Each path below is one point turned by a fixed rotation once a step. After each direction that follows a path, write how fast that rotation turns it, in degrees each step (0 if it stays still).
Each turn is a multiple of 5 degrees from 10 to 175, or 0.
Each row of a path follows its step; steps can be skipped.
Rotation 1:
step 0: [  2  -5   8 -24  12  18 -15   7  10 -34  18 -41  -5 -11   6 -20  -4   2
 -33 -13 -13   2  -7 -12 -27   5 -35   0 -45  -7  -5 -16 -61   0]
step 1: [  2 -13  25  -4  -6  33  27  23 -17  23   1 -28  18 -33 -40   3   2  -4
  15   8 -29  -8  -5 -20 -47   5  -2 -25  10 -18 -11 -32   5  30]
step 2: [ 10   5 -24 -32   6   7 -12 -28 -38  -6   3 -15 -27 -35 -25  -3  22  -9
 -16  24 -29 -11   1 -43  19   0 -53   1  10   5 -12   3   0  -9]
step 3: [ 16 -21   3 -20   5  16 -32  38  11 -16  26 -27  -6 -22  -1 -16 -22 -15
  16  10  29 -35  32   0 -26 -12 -35 -18 -14  21 -21 -25 -18  -2]
step 4: [-37  11 -25 -14  -3  -5   7  16   9   7 -16 -28  -2 -19 -50  25   0  -2
  15  52 -18  -4  -4   5   2  -1   0 -30  23   8  -6 -47  -5  22]
step 5: [  3  -9 -23  -9 -40 -27  -3 -21 -12  -8   9  17 -23 -11 -26  13 -24 -27
  13   3  11 -25  13 -41  32  11 -35  -5 -18  10 -41 -13  15  -6]
step 6: [-20  -9 -23  -6  -4   7 -32  20  40 -19 -23 -26  -4   2  13 -12 -24 -42
 -20   3  18 -30 -22 -12  -3 -24   8 -19 -23  20  -5 -40 -23  -8]
step 7: [-12  17  18   4 -25 -18  20  -5  20  11  -2  11 -17 -17 -25  10 -11  -3
  -5   6 -20   6 -36   4  -7  32   6 -15 -19   7 -25 -69   4  42]
step 8: [-11  -5 -26 -28 -20   5  12 -26  18 -11   4  16   1  -3 -10   1 -13 -25
 -17 -25 -36  -5 -18 -69   1   5 -17   0 -28 -30 -17  -7 -10 -26]
step 9: [ 20 -15  26   5  19  53 -13  13  -3   5   3 -10 -14  -3  11 -12  -4 -34
 -32 -16  -2 -18 -18 -30 -19 -11   1  -5 -29  27   3 -47 -12  27]
step 10: [ -9  35  -6 -42  16   4  24  -6   6   3   4   0   3 -41 -29 -18  16  40
 -13   5 -40  -2 -15 -10 -39  20 -14 -15 -15  13  -4 -31  -9  14]
Directions:
[ -6  -8   9 -11   6  -1  -5   4   2 -15   1  -2 -12   8  -1 -12   6  -2
   9  -3   6  -3 -11  13  -9   1  -2   1  -8  17  13  -1  -2   1]
115
[ 11  -9   2   2   5   2  -1   8   9 -10  -2  -3   1  -6  -5   4  -7   3
   3   7  -1  -7  -7  -6   0 -14  21  10   5   0  -2   6  -6  18]
130
[ -9  -8  -4  -3  -8  -8   1  -9  10  14   1   8  -5  -8 -16  -7   4   3
  -2  -4  -9   5  -3   4   0  -8 -10  12   4   8  -3  13   8   9]
125
[  9 -14  10  14  11  -2   3   9  -5   3   0   4 -10   5  -5  -6  -3   2
   4  -6  10  14   2  -2  10   3 -10   1  -3  -4 -11 -11   5  10]
175
[  3   7   2  -6  -1   9   0  -8  -4  10   1  -8 -12  15   4  14   5 -10
  -4  13   1  13  -7   5   4  -3  -1   8   1   7  -9   2 -14   6]
155
[ 15  -3   3  14 -10   5   2  -9  17  -3  -7  -7  -4   3  -9  11   0   6
  -7  -8  -2   1 -14   4  -1   3   0  -1 -11  -1   4  -2   4 -14]
40
[ -8  -4  -2   9 -10   3   8   2 -11  -6   6   3   5  11 -19   7   5  -3
  -2  -5   0   2  15  -6   2  -7   4   0 -11   1  15  -1 -12   6]
95
Rotation 2:
step 0: [-29  -8   0 -34  15  -9  -9 -25   5  29 -63  -2 -29  43   3 -10  19   5
  -3  -1 -20   1 -29 -15   3  15  27  29   1  38 -11  13 -14  -7]
step 1: [ -9  41 -42   7   9  34 -26 -30  13  23  10  13  36 -25   5  23  -3 -25
  11  10   3 -40  16 -38  16  26 -16  20  -4 -14 -21  -2   5 -17]
step 2: [ 25  -5  30  28  35 -16   3   3   1 -11 -19   2   6 -25   8 -21   2  29
  31  15  25 -14 -12  32  -7   4 -37  19   2  -4  -4  48  48   1]
step 3: [-16 -44  15   7   6 -11  -2  -7  56   9 -36  -1 -27  21 -32  11  33   1
  -2  21 -15  20  -5  12  12  47  -3   3  24 -10  -9 -20 -29  -8]
step 4: [ 12  27 -22   7   3  48  -7  15  12  15 -24 -24  24  -7 -13  20 -16  -3
 -23  24 -49  -7 -13 -36  25   0  -1  22 -36  31  10  21   7 -12]
step 5: [-15  21  12  -4  14  22  11 -20  -1  -5 -27  41   2  -9  16 -41  -7 -14
  23  19  41 -22 -12  32 -17  19  13  36 -32  11  -9 -13  44  -4]
step 6: [-26 -44  14  20  42 -16 -11 -32  37  14   1  -1   1  37   3  15  -1 -25
  26  11  29   8   5 -22  35   2 -20  -6  21 -13  -4  35  -4 -11]
step 7: [ 14   7   3 -22  15   2 -13   6  -7  20 -34 -53   3 -28 -36  -9  20  21
   3  11 -34 -55 -19 -10  10  25   8  11  -2 -10  -3  32 -27 -10]
step 8: [ 18  37  24  17   8  21 -18 -22   7 -16 -12  30   0 -12  24   9  11  -9
 -18  12 -18  24   4   2 -17  66 -22  39 -11   4  -6 -21  31 -14]
step 9: [-16 -19 -27  20   7 -10  15  -1  57  26 -45  22   1   4  13   2   3  11
  35   1  11  22  -4  -6   7 -34 -10  20   0  38 -22  36  23 -10]
step 10: [-23 -14 -22   7  26  24  -6  -2  20   8  -7 -13   9 -13 -49  -5 -19   1
   5  57  11 -54 -32   4  16  21  -6 -14   0 -29  -9 -24 -11   9]
Directions:
[  5   4   0  -5   8  -1   8   2 -12  -2   4   1  -8   2 -10  16  -3   3
   2   5  -6   9  -2  -1   3 -13  -1   2   3   8   1  24  12  -9]
155
[ 17   0   3   7   5   4  11   5  -2  10   0   4   5   4  11  -1 -10   2
   3  -3  10   3  10  11 -13  17   8  -7  -2   1   5   4   6 -10]
115
[  6  11  -2  12  -4  -3 -18 -11 -13   9   3  -4 -15  -4   2  -7   5  -3
  14  -1   1   3   4  -4  -7   5  -4  -1   7   0  -6  12 -11   3]
60
[ 16  -5  10  -1  -4   6  -1  -6  -1   0  -1 -11 -11   1  -2  15   7  11
   4 -10  -5   3 -10   1   6   5   2   7 -11   1  15 -11 -10  -5]
90
[  4   8   1  -2  -3   2   7 -16   9 -12   6   9  13   2  -6  -7  -2   4
  20  -3  -2  -2   8  -3  -9  -9 -11   5  -1  10  10  -3  -2  -3]
100
[  4  -9  -5  -6   1   0  -8  16  -8  13   2   1   2  -7 -10   1  -1  -3
   7   5  -1 -12   6 -17  -2   2  -9  -8  -4  10   6 -10   1 -11]
120
[  2  11  13  -4   2  -5   8   9   9   2  -3  -3  -6  -9   1 -10   3  -6
 -13   8 -15  17   5  -9 -10   0   0   5  -2   5   2  -1 -12  -6]
85
Rotation 3:
step 0: [  3   8 -14  -4 -53  44 -10   9   6 -19  -6  27  -2 -15   8  21  31 -14
 -21  -2  13 -11  16  16  25  -4 -18 -12  -3  14 -14   7 -14  -6]
step 1: [  7 -31  -8 -16  -2   9 -29  23 -27  46  -4   4 -15 -14   4   7  -1  -7
 -17  23 -35 -29   9  -1 -16 -15  14   7  14  30 -11  16  -6   5]
step 2: [ 29  15  31   0  19   4   4 -23  -3  42 -10  19  -9   6 -42  19  21  14
 -21 -11  -3 -14  10  -7  14  -3 -13 -21 -24  11  -4 -12 -16 -22]
step 3: [  3 -16   1   4  22  11   4  34 -40   5  38   3  -1 -35 -31  11 -17 -14
  33  -3   7   0 -22 -15   5 -13  -8 -17 -20 -12  -6 -13 -12  -6]
step 4: [  2   1   1   6 -22 -21   2   0  -9 -39  23  17  -4 -10  -1  18  20  26
  -8 -39   3 -29  17   0  -3 -35  32 -26   2 -10  15 -14  -6 -11]
step 5: [ 30  15   1   7  -3   9 -24  24  16 -19  16  -5 -33 -13   2  17   8  15
   5  14  14   7 -26 -12 -30 -40   1  25   7  39   0  15   2   7]
step 6: [-13  -3 -10  20  -4   7 -10  12  24   3   2  -8  -5  26 -14   2  34  -3
   7  10  17 -15  40   4 -36  10  -8 -30 -10  37 -12 -15 -31 -10]
step 7: [  0 -24  16 -14   5   8 -16   8 -24 -20 -32 -23   1 -28 -28  37   4 -13
   4  30  -5   8  17  21  23 -15 -22   4   8  23  -9 -18 -13   9]
step 8: [  2 -23  21  31  -5 -31  -9  11  -4  24 -11  14  37 -11 -14 -17  11  -4
 -18 -10   1 -21 -10  15  20 -32  11 -28 -20  20  -3  14 -15  23]
step 9: [ 29 -26  24 -14  23   2  -9  -8  19 -10  45   1 -20 -10 -33 -13 -25  15
  -8   5 -10  -1  -5  25  11 -10  13  10 -36  18  13 -17  14  -4]
step 10: [ -7  -1  -3  31  -6  25  25 -26   9 -14  50 -27   7  -8   4   0  13 -13
 -12  -8  -5  19  -9 -20  -4 -34   1 -34 -12   6   0  -5 -27  -5]
Directions:
[  0   7  -6   4   4   8   0   8  14   1   5  -1  -4 -15  13  -8   4   7
  -2  -4  -1 -16  -1  14  13  -3  14   9   0   1  -5  -1   6   4]
85
[  6  -2   4   7  -1   2  -7   2  14  -5   1   4  -7  12 -15   3  -5  -7
   5 -11  -4   0  17  -4  19  -1   0   6  13  -5   2   7   2  -5]
160
[  0   3   6  -1  -6 -11   1  -3  -7   5  -7  -7   3   3   0  11   4   8
  -8   5  -9  -5  -8  -1   2 -12  16   2  21  -3   8  11  -5  11]
110
[  8  11   9  -6   7   3   0 -17   2  -9 -11  -2  -3  -8   8  12   8   5
  -8  -4  -3  14   2  -1   8 -11  -8   9  -4   0  -2  -8   3  -7]
145
[ -7   7 -14  -8   5   9  -4   7   1  -3  -7   5   5  -2  -4  -6   9  -5
 -14   3  12   8  14   2 -10   0  -3   7  16  10   7   3  -5   4]
60
Rotation 4:
step 0: [ 15  22  15 -47 -13  32  -5   4 -50   3  29  -3   8 -15   8  -8   7 -35
   7  32   1 -23 -16  13   9 -31 -31 -10  -5 -31 -15  -7 -18   5]
step 1: [  7   6  15 -32  -7  -2  16 -38 -18   0  33  13 -21 -35  -2 -26  38  25
 -31 -45  -5  16 -38  -9 -10   1  -8   8  -4  -5  -2 -14 -17  26]
step 2: [ 20  -4  13 -55  45 -18  -1 -37 -17 -13 -21 -14  16 -27 -12 -24 -10  18
   7  43  11  15 -27 -20   5  17  -6 -16   4  -6 -12  10  -9 -19]
step 3: [ -8   1  18 -35  11 -16 -20  34 -12  -2   2  22  -9 -16  21 -31  -7  -8
 -28 -17  -6  -4 -44   9   5  -9  10 -64  15 -24  -1   8  34   6]
step 4: [ 27   2 -17 -21   3 -58  14 -10 -26   6 -12  -9   3   1  14  27  50   2
  16 -23 -13  36 -35  12  33   7   7 -11  10   1  12  12  14 -14]
step 5: [-11  -3 -28 -13   1 -17  -8  19   4  14   0 -54 -12 -44 -35  16 -10   8
  11  19  -5  14  -5   0  25  15 -10 -38  34 -22 -16  16  18  33]
step 6: [ 24  -2 -36  15   3   0   9  -9  21  -2 -12   2  25 -17  24  -3  -9  -4
  -1 -22 -17 -26 -31   0  46   3   7 -35 -15   9  39  14  10  54]
step 7: [-16  -9 -37  -6   2 -34   5  16  -9  11 -23  10 -17  -1 -39  -4  -8  39
  22  11  -4  25   9 -16  15   5  42   8 -18   3  61   3  14  15]
step 8: [ 14 -30 -33  17 -12 -15  15  43  -5   6  36  -2   3  -5  -1 -10 -37 -47
   3  39  -4   3  19 -27  33 -13   4 -19 -11  18   5  29   9  -1]
step 9: [  9 -14  -5  25 -29 -29 -26  12  35  17  32   0 -18  11 -13 -21 -10  12
  10 -45 -30 -12  -6  -5  32 -23  10  26  13  40  23  -4 -13   5]
step 10: [ 13 -11 -20   4   6 -21   7  -4  20 -20  16 -43 -18  28 -38  -1 -31   5
  42  19   6 -31   4  16   2  29  16  19 -42  11   1   6 -16 -24]
Directions:
[  2  -6  -1 -14  -1  -1  -7  -2  -3  -5 -10 -15  -9   2  -5   7  -9   4
  -4  17   7   7   6   0   8   8   1  19  -2  -7  -1  -3  11  -5]
135
[ -9   7 -11  14  -1 -12   0  -5  -8  12 -14  -3  -5 -12  -1  -7   0  -6
  -9   6 -12  -8   2   3   8   7   0  -4  -3  10   0  -7   9  -5]
25
[-13   0   0  -5  14   1   1   5   2  -8 -12   9   5  11   6  -4  -7   5
  -1   8   6  -9  -7   9  -8   1  11  -8 -11  -2  18  -2   4  -5]
90
[ -9   8   6  -5 -17   1  17  -3  20   2   0   2   1   2  -3  -2   0  -3
  10   5  -2   5  -7  18  10   2  -4  -3   3  -2  -3  -2   5  -8]
65
[  3 -10   2  -4  -5   7  -4  14  -3  -5  -5 -11   1  -3  -3  20   6   7
   2  -6  -9 -12  -7  11  -4   4   4  -6   2  15  -7   1   1 -11]
60
[ -2  -5   3   6  -2  13  -9   7   1  -8  10   3  -1  -3  14  -3  -3  -7
 -21  -2   3   1  -8  11  16  -4  -5   2  -6   2  -1   2  10   9]
135
Rotation 5:
step 0: [  6 -24   6   5  -5  43   4  -8 -15   1  -3  28 -12 -12   1  53 -16 -12
  16  12  18  42   1   1   0 -40   9  37 -46  15  -9 -13 -13 -28]
step 1: [ -2 -13  -8  -4 -24  10  -1 -26  -5  20  10  21  29  -8 -26  22  31  24
 -19 -50  16 -28  18 -20 -17 -26  42  33  -5  11 -35  -2  -8 -13]
step 2: [-25   7  -3  16 -24  21 -21  -8  -7  27   7  -3 -52  48 -15  16   2  -5
 -15  30  27  -7  12 -27   1 -14  11  25   4  33 -28  17 -19 -40]
step 3: [ 17 -19 -17  40  -4   2   5   3 -14  -4   9  37  16  11  -9  23 -20 -21
 -36 -19 -25  20  10 -30 -15   4  35  13 -33  32   5  41 -18 -33]
step 4: [-13  -7 -19 -13 -20 -35 -36 -13  19   8  14  38  -2  48  -5 -21  23   6
 -30  -9   7  -1 -11 -20 -28 -28   2  42 -17 -18  -7  30  15 -14]
step 5: [-47  10 -29  12  -4 -13  -9  10 -19  -7  51  20 -27  26 -13  -6 -30  -4
 -17   4 -43   8  39 -12  22   5   4  15  20  17 -11  23  23 -14]
step 6: [ 14 -31   8   2  16 -10  -2 -11  35 -17  12   7 -13  18  -2 -14  -8  10
 -37  19 -63  20  16 -45  -2  -6   9  26 -24 -17  40  10 -11   4]
step 7: [-23 -28 -14 -22   1 -25  -4 -14  12 -21  30   4 -14  10  31 -20  -1 -15
  14 -37   5  42  46   8  -5 -12 -17  44   0 -33  13   0  27 -21]
step 8: [-12 -19   3 -23  35  24  18 -33 -14  25  28  26  -6  -9 -13 -18   3  27
 -24  10 -43  15  39   1  17  -1 -13  25  51  -7   1 -16  -3  -2]
step 9: [ -7 -32  24 -25   7  17 -12 -46 -12 -12   2 -17 -43  -7 -15   8 -13 -20
  -4 -11  -6  22  16 -16  19  -8 -12  28 -33   1  47 -39 -25  -5]
step 10: [ 22 -17   2  -2 -19  14  -5 -22   1  34   9  -9  13 -18  -9  -9   4  -7
  -3 -72  -3  28  45  13 -24 -18 -17  15  32  -6   3 -14 -32 -26]
Directions:
[  8  -5   6  -1   8 -10  -1  -7  -7 -13 -13   4  -3 -10   2   3  -6   1
  -4  -9  -3   5 -10 -11  -1  -2  12   6 -17   2   2  -1  -5  16]
125
[ 10  -9  -2   9   6  -1   4   3   2   3  -7   0  -4   0  19   1   4  -7
   8  -2  -5  14  -7   4 -19   4   0  -1   3  -8  -2   7  -4 -16]
100
[  7   0  10  12  -3  -3  -4 -17   2  -6   6  -1  10   9 -12  -9   3  -3
  13  -3   3   9   2  -4  -3   7  -4   0  -1  -6 -20  -3   9   4]
120
[ -2   4   7   1   5   7  -7  -9   4 -12  -4   3   0 -11   5 -12  -6  -1
   3  -9  -3  -6  -1   1  -9  -5 -22  -9  10  11   9  -7  -3  -1]
20
[ -7  -7   0   3   2   7  -3  -3 -17  -2   2 -13 -19  -1  -4   0   9   4
   5   3 -17 -15  -6  -8  -2  13  -1  -3   1   0  -5   3   2  -2]
110
[  2 -12 -29   5   5   6  -3 -11  10  -1   2   0  -7   7  -1  10   4  -6
  -5  -4  -2   3   5   0   0  -4  -8   1   1   6  -6  -3  -4  14]
0
[ -5  -7  -4  -5   4   9  -8  -6  11  -9   5   3  13  -2 -13   6   6  -5
   6   2  -3  -6  -3   3  -6   7   9  -8 -15  -9  17  -1  -3  -9]
125
